Small tables with named rows and columns. After each table, cells are looked up by row and column.

gug.tsv
	benumot	gor	mur	ripemin	kub
kor	30	111	152	160	70
desot	138	112	192	166	61
taz	176	111	186	152	70
fubu	208	110	169	131	84
zibes	60	112	174	170	61
ripu	234	105	112	81	120
togogul	97	112	188	172	58
sar	10	109	126	144	82
tuk	228	108	143	106	102
mesone	9	104	73	103	112
gubog	3	106	99	124	97

gubog, mur: 99
tuk, ripemin: 106
ripu, gor: 105
ripu, kub: 120
desot, mur: 192
togogul, mur: 188
togogul, gor: 112

zibaniv =
|  | pab | bem | bedu | vub | mar | milim | sereb | ritez | sul | monono |
|---|---|---|---|---|---|---|---|---|---|---|
| navuli | 581 | 511 | 632 | 272 | 663 | 274 | 688 | 407 | 262 | 547 |
| vizok | 368 | 321 | 381 | 370 | 303 | 442 | 345 | 621 | 366 | 347 |
| zum | 685 | 344 | 307 | 277 | 632 | 650 | 651 | 345 | 606 | 768 |
| sug | 730 | 391 | 459 | 174 | 728 | 476 | 764 | 357 | 421 | 741 |

sereb of navuli = 688
sul of zum = 606
bedu of sug = 459
ritez of sug = 357
pab of vizok = 368
pab of sug = 730
ritez of navuli = 407
vub of zum = 277
pab of zum = 685
milim of sug = 476
Row with the largest mar: sug

mepokov:
	vomene	veded	para	lupidub	telal	dar	kor	rofip
fon	170	168	63	173	67	180	125	69
nized	59	119	72	109	181	55	180	218
tar	185	194	14	111	124	186	116	35
zus	196	166	74	18	215	210	135	29
rizo	157	187	61	188	56	213	176	67
govisu	172	188	22	82	200	69	168	195
vik	39	156	100	227	44	87	128	216
mev	144	150	50	58	201	50	118	195
resa	99	54	254	106	146	109	176	92
mobok	60	186	61	217	37	134	144	178
vube	68	187	33	163	114	45	65	178

What is the rofip of mobok in mepokov?
178
What is the veded of mev in mepokov?
150
What is the veded of vube in mepokov?
187
What is the veded of zus in mepokov?
166
What is the telal of nized in mepokov?
181
What is the telal of vik in mepokov?
44
What is the para of nized in mepokov?
72
What is the kor of resa in mepokov?
176
What is the para of rizo in mepokov?
61
What is the kor of vik in mepokov?
128
What is the veded of govisu in mepokov?
188
What is the rofip of vik in mepokov?
216
What is the telal of fon in mepokov?
67
What is the para of fon in mepokov?
63
What is the telal of mev in mepokov?
201
What is the lupidub of tar in mepokov?
111
What is the vomene of zus in mepokov?
196
What is the para of zus in mepokov?
74
Which row has the largest rofip? nized

sogeni =
         degatu     dul   bolen    badu
pokapof   10663  -18596   43911    9697
zem       12458  -56112   14912     989
zezu      -1639  -16514  -14831   -7032
kug      -43673   -2103   23554   65396
paku      12029   42530    5545   16866
tede      -1187    8558  -34872    9214
laver     14549   47217   -4073   12753
nufimot   34662   -5926   31821  -27127
vore     -33849  -10080  -21884   31524
mev       -1533   34663  -19903   27690
pak       58060   15306   25309  -39228
dedoka    14602  -22605   39420   -4051
sovu      11082  -12990  -11894  -32015

pokapof, degatu => 10663
paku, dul => 42530
vore, badu => 31524
pak, degatu => 58060
dedoka, badu => -4051
tede, badu => 9214

sok:
	poger	leg	dotin
kes	1807	-4172	4712
kaga	-3245	-5464	-1393
tenidul	1632	-6571	2087
dibiz	-4170	-5827	6250
balo	-905	-6483	-817
dideze	-3085	-4592	-2275
madager	-2876	-4799	-2230
fogog	-4127	-6771	895

What is the dotin of tenidul in sok? 2087
What is the poger of fogog in sok? -4127
What is the dotin of fogog in sok? 895
What is the poger of balo in sok? -905
What is the leg of kaga in sok? -5464
What is the dotin of dibiz in sok? 6250
What is the dotin of kaga in sok? -1393
What is the dotin of balo in sok? -817
What is the leg of fogog in sok? -6771
What is the poger of dideze in sok? -3085
What is the poger of tenidul in sok? 1632
What is the dotin of madager in sok? -2230
What is the poger of kaga in sok? -3245
What is the leg of balo in sok? -6483
What is the leg of tenidul in sok? -6571
What is the dotin of kes in sok? 4712
What is the poger of dibiz in sok? -4170
What is the leg of madager in sok? -4799
What is the dotin of dideze in sok? -2275
Row with the largest dotin: dibiz

nugo:
|  | diz | dud | rav | babanu | kunupu | zikudof | tuz | ruba | nabukof | litan |
|---|---|---|---|---|---|---|---|---|---|---|
| mul | 56.971 | 86.991 | 72.483 | 64.243 | 80.706 | 56.768 | 70.497 | 66.284 | 72.473 | 52.906 |
| bafu | 21.833 | 63.891 | 64.716 | 63.984 | 60.891 | 70.746 | 55.853 | 61.634 | 53.679 | 71.993 |
| zosaga | 74.383 | 58.745 | 61.363 | 69.902 | 94.819 | 58.479 | 73.829 | 83.547 | 58.498 | 66.366 |

What is the diz of bafu in nugo?
21.833
What is the tuz of zosaga in nugo?
73.829
What is the rav of bafu in nugo?
64.716
What is the kunupu of bafu in nugo?
60.891
What is the zikudof of zosaga in nugo?
58.479
What is the dud of bafu in nugo?
63.891
What is the litan of mul in nugo?
52.906
What is the dud of mul in nugo?
86.991

